Some points, one per row:
tensor([ 53, -13, -24,  -7,  28,  20, -11, -11, -12])
tensor([-30,   3,  10, -21,  12,   7,  -8,  -2, -14])
tensor([57, -4, -7, 10,  1, -9, 14,  8, 11])
tensor([ 39,   2, -24, -32,  43,  23,  -5,  -8, -25])
tensor([-127,   25,   21,  -17,   12,   -2,  -16,   -7,  -43])
tensor([ -7, -15,   6,  14,  -8,   5, -23, -22,  16])
tensor([25,  0, -5,  2, -5,  0,  8,  5, 11])
tensor([-11,  23,   8, -20,  -9, -27,  91,  60, -38])
tensor([ 62, -12,  -4,  14, -38, -14,  16,   9,  32])
tensor([-66,  26,  15, -15, -12, -12,  36,  27, -28])
tensor([ 21,  -6, -12,  -5,  21,  17, -26, -20,  -1])
tensor([-16,  12,   8,   3,  -3,  -3,   3,  18,  -7])
tensor([-22,  15,   7,   1, -13, -18,  25,  17,  -4])
tensor([38, -2, -8, 12, -7, -3, 13,  4,  9])
tensor([127, -19, -33,  15,   2,  21,   3,   2,  74])
tensor([-10, -32,  10,  22,   7,  18, -59, -66,  40])
tensor([-13,   9,   2,  -2, -10,  -8,   4,   7,   0])
tensor([-17,  11,   7,  -6,  -4,  -4,  16,  14,  -5])
tensor([-69,  10,  23,  12, -28, -27,  10,   1,  -5])
tensor([ 10,  17, -10,   2, -40, -52,  89,  60,  -7])
tensor([-49,  -6,   7,   9,  -9,   2, -41, -23,  -1])
tensor([24,  2, -7, -4,  3, -1,  5,  9, -4])
tensor([-14, -15,   3,  15,  -8,  13, -32, -36,  11])
tensor([ 17, -14, -12,  -5,  23,  20, -26, -24,  -2])
tensor([ 4, -3,  1, 12, -8, -9,  4, -3,  3])
tensor([19, -4, -6,  2,  1,  2, -4, -3,  8])
tensor([-16, -18,  -7,   7,   5,  15, -19, -23,  -3])
tensor([ 4, -4, -2, -1,  0,  1, -1, -9,  3])
20 more points follow, each with its number after it:
tensor([ 30,  -6, -23, -24,  44,  18,  -5,   4, -34]) 0
tensor([-48, -13,  22,   9,  -4,  17, -40, -26,  10]) 1
tensor([ 18, -12,  -6,   8, -10,   2,  -8, -11,  13]) 2
tensor([ 41,   5, -31, -31,  40,  15,  20,  11, -45]) 3
tensor([ 46,   2,  -9,   6, -18,  -1,  12,  -9,  41]) 4
tensor([-50,  11,  10,  -1, -22, -16,  12,   8,  -5]) 5
tensor([ 6, -1, -1, -1,  4,  8, -4, -2, -5]) 6
tensor([16,  0, -4,  6, -6, -2,  4,  2,  5]) 7
tensor([-56, -26,  16,  18, -17,   8, -39, -58,  37]) 8
tensor([24, -3, -3,  4, -6,  0, 13,  3,  8]) 9
tensor([-29,  16,   4, -11,  12,   2,   8,  34, -14]) 10
tensor([ 62, -20, -12,  11,  -2,   7,  -9, -16,  26]) 11
tensor([-18,  21,  20,  19, -41, -26,  32,  32,  18]) 12
tensor([ 86, -24, -24,   9,  31,  31,  -4,  -2,   7]) 13
tensor([-12,   9,  20,  11, -47, -30,  40,  52,  36]) 14
tensor([ 54,  -1, -20, -17,  19,  11,  15,   2, -21]) 15
tensor([-12,  -1,  -9, -14,  28,  13, -19,  -9, -29]) 16
tensor([-26, -10,  12,  18, -10,  -4, -21, -22,  17]) 17
tensor([-42,  -7,  -3,   5,   6,   5, -36, -31,   0]) 18
tensor([-11,  -6,   4,   3,  -3,   1, -11,  -7,  -1]) 19
Which three of these numbered points are nearest to each point below by angle, seen from the average point of the first points? Their numbers follow each, nearest first.
tensor([  5,   3,  -2,   1, -11,  -8,   8,   9,   8]) > 14 12 7
tensor([ 43,  -4,  -7,   9,  16,  13, -12,  -6,  10]) > 13 11 2
tensor([ -5,  -9,   3,  18,   1,   2, -21, -14,  17]) > 17 8 1
tensor([ -6,   5,  -6,  -1,   8,  -3,   1,  -5, -10]) > 16 0 3
tensor([-19,  10,  17,  11, -27, -10,  21,  23,   9]) > 12 14 5
tensor([-75,  44,  38,   7, -44, -55,  67,  76,   2]) > 12 14 5
tensor([ 44,   1, -10,  -5,  16,   7,  12,  23,  -4]) > 15 13 3
tensor([-40,  -6,  10,  20,  -1, -22, -14,  -6,  -7]) > 19 17 18
tensor([-18,   2,  10,   6,  -3,  -6,   4,   4,  -5]) > 5 10 12
tensor([-36,  18,   7,  -2, -18, -26,  25,  16,  -8]) > 5 12 14
